In the data rows, the value 50 means zero.
Here are some numbered points:
array([51, 56, 56, 39, 50, 55, 59, 57, 43, 44, 42, 51, 54, 53, 65, 51, 48, 43, 56, 36, 51, 41, 50, 50, 55, 61, 52, 60, 40, 47, 57, 44]) 0
array([53, 55, 54, 50, 49, 42, 55, 43, 40, 40, 66, 65, 54, 47, 62, 49, 33, 43, 62, 66, 38, 67, 46, 47, 52, 41, 53, 56, 61, 56, 39, 44]) 1
array([46, 39, 44, 21, 56, 74, 63, 55, 71, 65, 38, 46, 25, 61, 57, 35, 69, 50, 32, 30, 32, 50, 53, 54, 56, 60, 64, 61, 41, 42, 74, 78]) 2
array([59, 43, 43, 50, 38, 67, 48, 56, 69, 56, 44, 25, 51, 34, 51, 36, 55, 54, 49, 55, 57, 33, 60, 48, 34, 58, 53, 59, 49, 40, 51, 49]) 3
array([38, 39, 63, 54, 48, 55, 50, 67, 54, 51, 29, 46, 53, 75, 33, 33, 62, 53, 44, 30, 48, 47, 55, 52, 44, 70, 43, 47, 35, 40, 64, 45]) 4
array([46, 51, 49, 46, 43, 46, 49, 54, 45, 59, 59, 47, 61, 49, 31, 67, 57, 58, 47, 44, 63, 58, 51, 32, 40, 50, 46, 50, 43, 52, 51, 50]) 5
array([34, 38, 51, 55, 44, 47, 46, 53, 61, 50, 52, 37, 51, 69, 41, 44, 65, 62, 50, 48, 65, 51, 57, 42, 38, 42, 55, 51, 54, 50, 45, 49]) 6
array([44, 55, 51, 43, 47, 51, 47, 53, 45, 62, 41, 51, 49, 54, 64, 58, 59, 42, 57, 36, 46, 50, 50, 44, 50, 51, 40, 51, 50, 49, 58, 47]) 7
array([73, 50, 49, 48, 60, 52, 50, 56, 75, 62, 32, 14, 44, 45, 78, 27, 48, 49, 57, 52, 50, 13, 56, 50, 43, 45, 55, 41, 52, 26, 67, 40]) 8
array([50, 34, 32, 59, 35, 63, 40, 55, 59, 41, 51, 31, 54, 26, 49, 41, 54, 50, 48, 48, 42, 30, 43, 67, 55, 73, 60, 51, 43, 47, 44, 53]) 9
array([34, 51, 56, 47, 51, 57, 53, 43, 51, 31, 56, 58, 40, 59, 49, 53, 38, 50, 44, 52, 49, 62, 50, 58, 57, 52, 57, 49, 51, 58, 33, 54]) 10
array([35, 58, 50, 44, 55, 35, 28, 63, 42, 61, 75, 54, 54, 43, 22, 37, 67, 48, 54, 49, 34, 61, 44, 24, 28, 34, 30, 46, 49, 51, 73, 61]) 11
array([66, 48, 59, 45, 43, 43, 68, 52, 50, 39, 65, 35, 55, 50, 74, 66, 43, 44, 62, 53, 48, 56, 49, 43, 46, 51, 63, 49, 52, 45, 41, 27]) 12
array([64, 66, 48, 42, 58, 55, 54, 53, 49, 54, 39, 36, 45, 42, 31, 53, 50, 66, 35, 35, 60, 31, 46, 57, 60, 56, 50, 54, 42, 46, 55, 67]) 13
array([56, 40, 64, 40, 48, 51, 52, 50, 62, 57, 55, 53, 36, 59, 49, 46, 57, 42, 43, 61, 32, 78, 59, 42, 31, 37, 53, 37, 56, 51, 58, 54]) 14
array([61, 52, 59, 44, 57, 57, 65, 51, 53, 37, 46, 46, 46, 52, 57, 57, 41, 56, 48, 43, 49, 41, 49, 58, 63, 61, 61, 51, 48, 43, 44, 41]) 15
array([40, 56, 42, 38, 46, 49, 38, 38, 49, 47, 86, 53, 51, 28, 34, 46, 49, 64, 45, 72, 52, 54, 53, 35, 40, 33, 65, 59, 57, 57, 38, 62]) 16
array([54, 52, 49, 37, 39, 49, 54, 53, 57, 67, 48, 53, 35, 60, 46, 44, 65, 47, 42, 43, 51, 67, 63, 32, 34, 42, 50, 55, 42, 57, 68, 64]) 17
array([50, 58, 44, 50, 50, 42, 50, 38, 35, 36, 77, 69, 52, 33, 68, 55, 35, 36, 61, 73, 36, 71, 42, 49, 56, 41, 53, 62, 64, 63, 35, 45]) 18
array([70, 38, 41, 54, 29, 46, 60, 55, 53, 54, 64, 66, 56, 46, 57, 49, 45, 47, 51, 51, 43, 64, 49, 62, 54, 63, 72, 54, 46, 57, 51, 49]) 19
array([72, 57, 30, 42, 36, 58, 66, 48, 48, 63, 48, 54, 40, 35, 69, 58, 46, 48, 46, 37, 57, 47, 54, 56, 57, 65, 63, 61, 32, 57, 58, 65]) 20
array([57, 58, 60, 45, 58, 41, 45, 48, 49, 53, 57, 49, 55, 48, 27, 52, 49, 62, 43, 60, 62, 49, 55, 41, 40, 34, 55, 47, 58, 46, 52, 52]) 21
array([52, 51, 36, 75, 53, 27, 60, 44, 49, 50, 57, 56, 42, 68, 39, 48, 39, 58, 50, 47, 40, 66, 29, 63, 70, 42, 45, 40, 54, 68, 41, 57]) 22
array([39, 52, 43, 43, 52, 52, 50, 52, 46, 53, 50, 54, 49, 52, 62, 52, 61, 41, 55, 41, 44, 51, 49, 41, 50, 55, 46, 54, 46, 52, 60, 48]) 23
Which three points above are nearest to each new point? Their numbers follow each, smallest number first.
array([66, 43, 58, 53, 37, 34, 68, 59, 55, 57, 57, 30, 56, 66, 20, 53, 54, 74, 47, 36, 55, 72, 42, 37, 38, 53, 56, 43, 39, 55, 55, 48]) 5 6 21
array([48, 49, 62, 55, 47, 53, 54, 46, 35, 38, 44, 74, 60, 53, 63, 54, 31, 33, 60, 60, 46, 64, 53, 56, 46, 57, 45, 49, 44, 54, 42, 33]) 0 1 10
array([55, 46, 37, 51, 36, 58, 43, 56, 53, 43, 59, 39, 53, 26, 48, 44, 45, 51, 48, 45, 45, 36, 43, 63, 52, 69, 60, 58, 39, 49, 47, 53]) 3 9 19
array([56, 61, 53, 50, 58, 33, 39, 46, 39, 48, 61, 48, 53, 40, 21, 57, 38, 63, 41, 52, 60, 50, 42, 52, 44, 37, 50, 40, 45, 48, 49, 59]) 5 13 21
array([52, 47, 51, 31, 62, 66, 54, 45, 60, 53, 55, 58, 42, 43, 56, 65, 64, 62, 40, 48, 37, 42, 50, 52, 72, 49, 66, 45, 60, 48, 44, 59]) 10 15 23
array([59, 37, 54, 60, 47, 64, 44, 64, 48, 41, 53, 25, 56, 21, 25, 61, 51, 56, 49, 40, 30, 45, 24, 62, 52, 75, 42, 34, 39, 45, 41, 48]) 9 13 15
array([21, 46, 47, 43, 54, 43, 39, 50, 57, 46, 68, 51, 54, 60, 45, 24, 61, 59, 56, 51, 44, 42, 47, 34, 42, 37, 53, 54, 51, 52, 54, 50]) 6 21 23
array([57, 66, 53, 48, 59, 36, 44, 48, 34, 43, 64, 48, 49, 37, 23, 61, 41, 58, 42, 48, 52, 54, 41, 53, 47, 40, 49, 43, 47, 52, 47, 62]) 5 13 21
array([63, 39, 55, 57, 42, 65, 48, 62, 51, 37, 41, 16, 52, 22, 33, 68, 52, 53, 47, 38, 29, 48, 26, 63, 50, 78, 40, 36, 39, 43, 41, 49]) 9 13 15
array([43, 43, 61, 41, 57, 60, 49, 51, 48, 52, 39, 34, 55, 56, 37, 37, 47, 58, 47, 52, 50, 51, 49, 44, 33, 56, 37, 60, 35, 37, 61, 55]) 4 6 23
array([47, 61, 46, 56, 56, 53, 55, 38, 53, 57, 17, 80, 39, 74, 52, 33, 41, 47, 36, 51, 71, 45, 70, 72, 68, 47, 44, 61, 52, 57, 51, 66]) 0 7 10
array([46, 45, 69, 45, 67, 37, 41, 48, 38, 43, 64, 55, 66, 45, 35, 78, 55, 57, 48, 57, 41, 57, 39, 43, 52, 38, 55, 25, 64, 41, 45, 36]) 1 5 21
array([85, 74, 58, 67, 47, 12, 76, 64, 27, 41, 64, 63, 78, 67, 46, 49, 22, 50, 71, 55, 51, 65, 41, 42, 59, 47, 45, 73, 56, 52, 52, 31]) 1 12 18
array([64, 41, 43, 53, 59, 57, 52, 34, 47, 96, 23, 59, 80, 38, 82, 74, 57, 54, 60, 64, 78, 39, 57, 34, 51, 35, 35, 60, 58, 47, 48, 41]) 5 7 23
array([63, 40, 54, 60, 46, 64, 52, 60, 50, 30, 48, 12, 47, 25, 26, 66, 48, 59, 42, 39, 34, 47, 29, 66, 52, 82, 42, 34, 38, 42, 38, 46]) 9 13 15
array([41, 41, 43, 65, 54, 43, 40, 50, 61, 50, 51, 35, 47, 57, 40, 31, 54, 50, 52, 62, 42, 52, 43, 56, 45, 41, 43, 46, 60, 49, 48, 51]) 6 21 23
array([31, 50, 50, 61, 61, 42, 43, 42, 56, 31, 48, 30, 43, 68, 36, 28, 43, 52, 43, 67, 75, 51, 59, 55, 33, 41, 50, 68, 56, 35, 46, 47]) 6 10 21
array([63, 65, 45, 65, 45, 47, 56, 51, 43, 45, 44, 51, 59, 45, 50, 32, 26, 53, 57, 52, 63, 39, 49, 55, 46, 61, 36, 59, 39, 53, 50, 47]) 0 15 23
array([49, 47, 29, 48, 43, 47, 33, 46, 58, 70, 62, 54, 47, 33, 49, 51, 69, 49, 48, 54, 48, 40, 48, 45, 55, 36, 57, 50, 61, 55, 58, 69]) 7 16 23
array([52, 48, 54, 31, 62, 71, 55, 47, 65, 50, 49, 47, 37, 42, 50, 65, 67, 58, 38, 47, 34, 44, 46, 53, 72, 47, 60, 48, 65, 44, 39, 62]) 10 13 15
array([80, 78, 61, 66, 47, 12, 76, 68, 25, 37, 64, 64, 73, 71, 43, 49, 29, 47, 71, 50, 51, 63, 39, 42, 60, 50, 46, 73, 55, 48, 55, 31]) 0 1 12
array([59, 42, 59, 47, 48, 49, 46, 47, 61, 60, 50, 60, 37, 55, 43, 49, 55, 46, 38, 67, 44, 77, 65, 46, 33, 39, 52, 39, 55, 52, 56, 56]) 14 17 21
array([45, 57, 32, 33, 59, 30, 53, 42, 45, 51, 65, 60, 57, 60, 64, 30, 38, 54, 51, 65, 61, 54, 49, 44, 53, 29, 64, 83, 55, 48, 62, 66]) 1 16 23
array([61, 60, 35, 43, 46, 59, 47, 46, 58, 75, 44, 55, 38, 40, 58, 32, 53, 40, 49, 54, 51, 49, 63, 37, 39, 43, 42, 58, 43, 59, 66, 72]) 7 17 23
array([33, 53, 39, 48, 52, 51, 49, 46, 59, 57, 55, 64, 42, 60, 52, 19, 47, 55, 47, 43, 57, 44, 55, 48, 48, 49, 52, 53, 39, 58, 58, 57]) 6 17 23
array([51, 46, 62, 54, 41, 56, 39, 57, 42, 52, 54, 69, 77, 37, 25, 49, 55, 57, 51, 49, 44, 46, 46, 53, 48, 63, 48, 51, 45, 49, 49, 45]) 5 21 23
array([57, 40, 44, 58, 61, 55, 48, 30, 45, 94, 30, 69, 79, 36, 78, 69, 53, 57, 61, 67, 82, 40, 57, 34, 48, 30, 38, 57, 58, 49, 47, 42]) 5 7 23
array([62, 67, 62, 45, 54, 41, 26, 60, 35, 47, 67, 56, 68, 29, 32, 53, 42, 46, 49, 63, 62, 39, 61, 46, 34, 38, 51, 49, 51, 37, 59, 49]) 5 16 21
array([64, 42, 44, 57, 60, 57, 53, 33, 50, 94, 23, 64, 74, 39, 78, 75, 57, 52, 58, 65, 74, 46, 53, 34, 51, 30, 31, 57, 61, 50, 45, 47]) 5 7 23
array([55, 38, 57, 44, 48, 50, 53, 52, 67, 57, 62, 53, 33, 57, 52, 43, 59, 41, 50, 56, 27, 73, 52, 39, 35, 38, 53, 36, 56, 52, 54, 50]) 14 17 23
array([57, 52, 51, 43, 37, 49, 56, 55, 51, 66, 51, 55, 39, 54, 42, 46, 61, 45, 43, 47, 46, 72, 60, 34, 34, 46, 51, 54, 42, 58, 63, 61]) 5 14 17
array([49, 55, 34, 74, 55, 16, 53, 36, 45, 51, 59, 54, 51, 62, 46, 47, 34, 55, 55, 55, 46, 67, 29, 58, 68, 29, 42, 42, 64, 68, 38, 51]) 1 18 22
array([69, 56, 35, 43, 37, 59, 66, 49, 50, 58, 44, 47, 45, 41, 66, 54, 44, 50, 49, 36, 62, 40, 51, 51, 55, 60, 60, 61, 32, 58, 52, 60]) 0 15 20
array([54, 26, 54, 50, 48, 51, 36, 55, 43, 57, 53, 80, 63, 37, 37, 42, 52, 48, 41, 68, 40, 62, 56, 67, 43, 62, 63, 50, 48, 45, 58, 51]) 14 19 21
array([31, 38, 54, 64, 65, 55, 49, 40, 53, 29, 41, 10, 52, 56, 40, 82, 64, 62, 48, 59, 64, 41, 40, 50, 58, 48, 44, 44, 71, 39, 16, 35]) 6 10 15
array([34, 56, 52, 45, 56, 58, 52, 43, 49, 33, 60, 63, 34, 52, 39, 50, 45, 53, 42, 53, 46, 59, 47, 58, 60, 50, 56, 47, 50, 59, 36, 55]) 1 10 15
array([43, 46, 69, 46, 71, 38, 37, 48, 37, 50, 66, 66, 62, 39, 39, 74, 53, 52, 45, 55, 38, 56, 37, 47, 56, 36, 50, 26, 63, 44, 47, 38]) 1 5 21
array([64, 55, 40, 43, 50, 60, 50, 48, 58, 74, 54, 59, 42, 39, 61, 35, 46, 47, 49, 57, 51, 44, 63, 39, 41, 42, 50, 55, 41, 54, 63, 69]) 17 20 23
array([68, 40, 40, 51, 32, 38, 56, 54, 51, 55, 57, 59, 56, 45, 61, 46, 48, 46, 53, 57, 45, 62, 53, 60, 49, 54, 69, 60, 50, 55, 54, 50]) 1 19 20
array([68, 51, 44, 44, 62, 61, 51, 54, 73, 60, 38, 17, 41, 41, 75, 36, 53, 48, 51, 51, 45, 17, 50, 48, 54, 49, 50, 46, 56, 30, 65, 48]) 3 8 15
array([72, 45, 44, 49, 52, 53, 47, 61, 70, 57, 45, 17, 49, 39, 70, 37, 58, 46, 57, 51, 43, 16, 52, 50, 51, 53, 56, 39, 57, 26, 65, 40]) 3 8 9
array([59, 52, 55, 51, 43, 49, 54, 50, 43, 62, 47, 44, 52, 48, 30, 51, 51, 60, 47, 40, 51, 62, 43, 40, 40, 52, 43, 48, 38, 54, 54, 59]) 5 17 21
array([15, 29, 52, 69, 58, 60, 45, 32, 61, 21, 49, 41, 54, 60, 43, 35, 44, 65, 54, 61, 36, 47, 31, 66, 62, 57, 44, 39, 59, 52, 16, 35]) 6 10 22
array([55, 52, 46, 54, 62, 39, 42, 46, 56, 55, 49, 52, 43, 48, 42, 42, 48, 56, 42, 62, 52, 41, 49, 61, 62, 35, 55, 44, 64, 47, 51, 60]) 10 13 21
array([48, 47, 68, 52, 43, 57, 33, 59, 37, 53, 52, 76, 77, 36, 28, 54, 59, 54, 53, 50, 42, 43, 48, 53, 50, 61, 48, 44, 50, 50, 48, 41]) 5 21 23
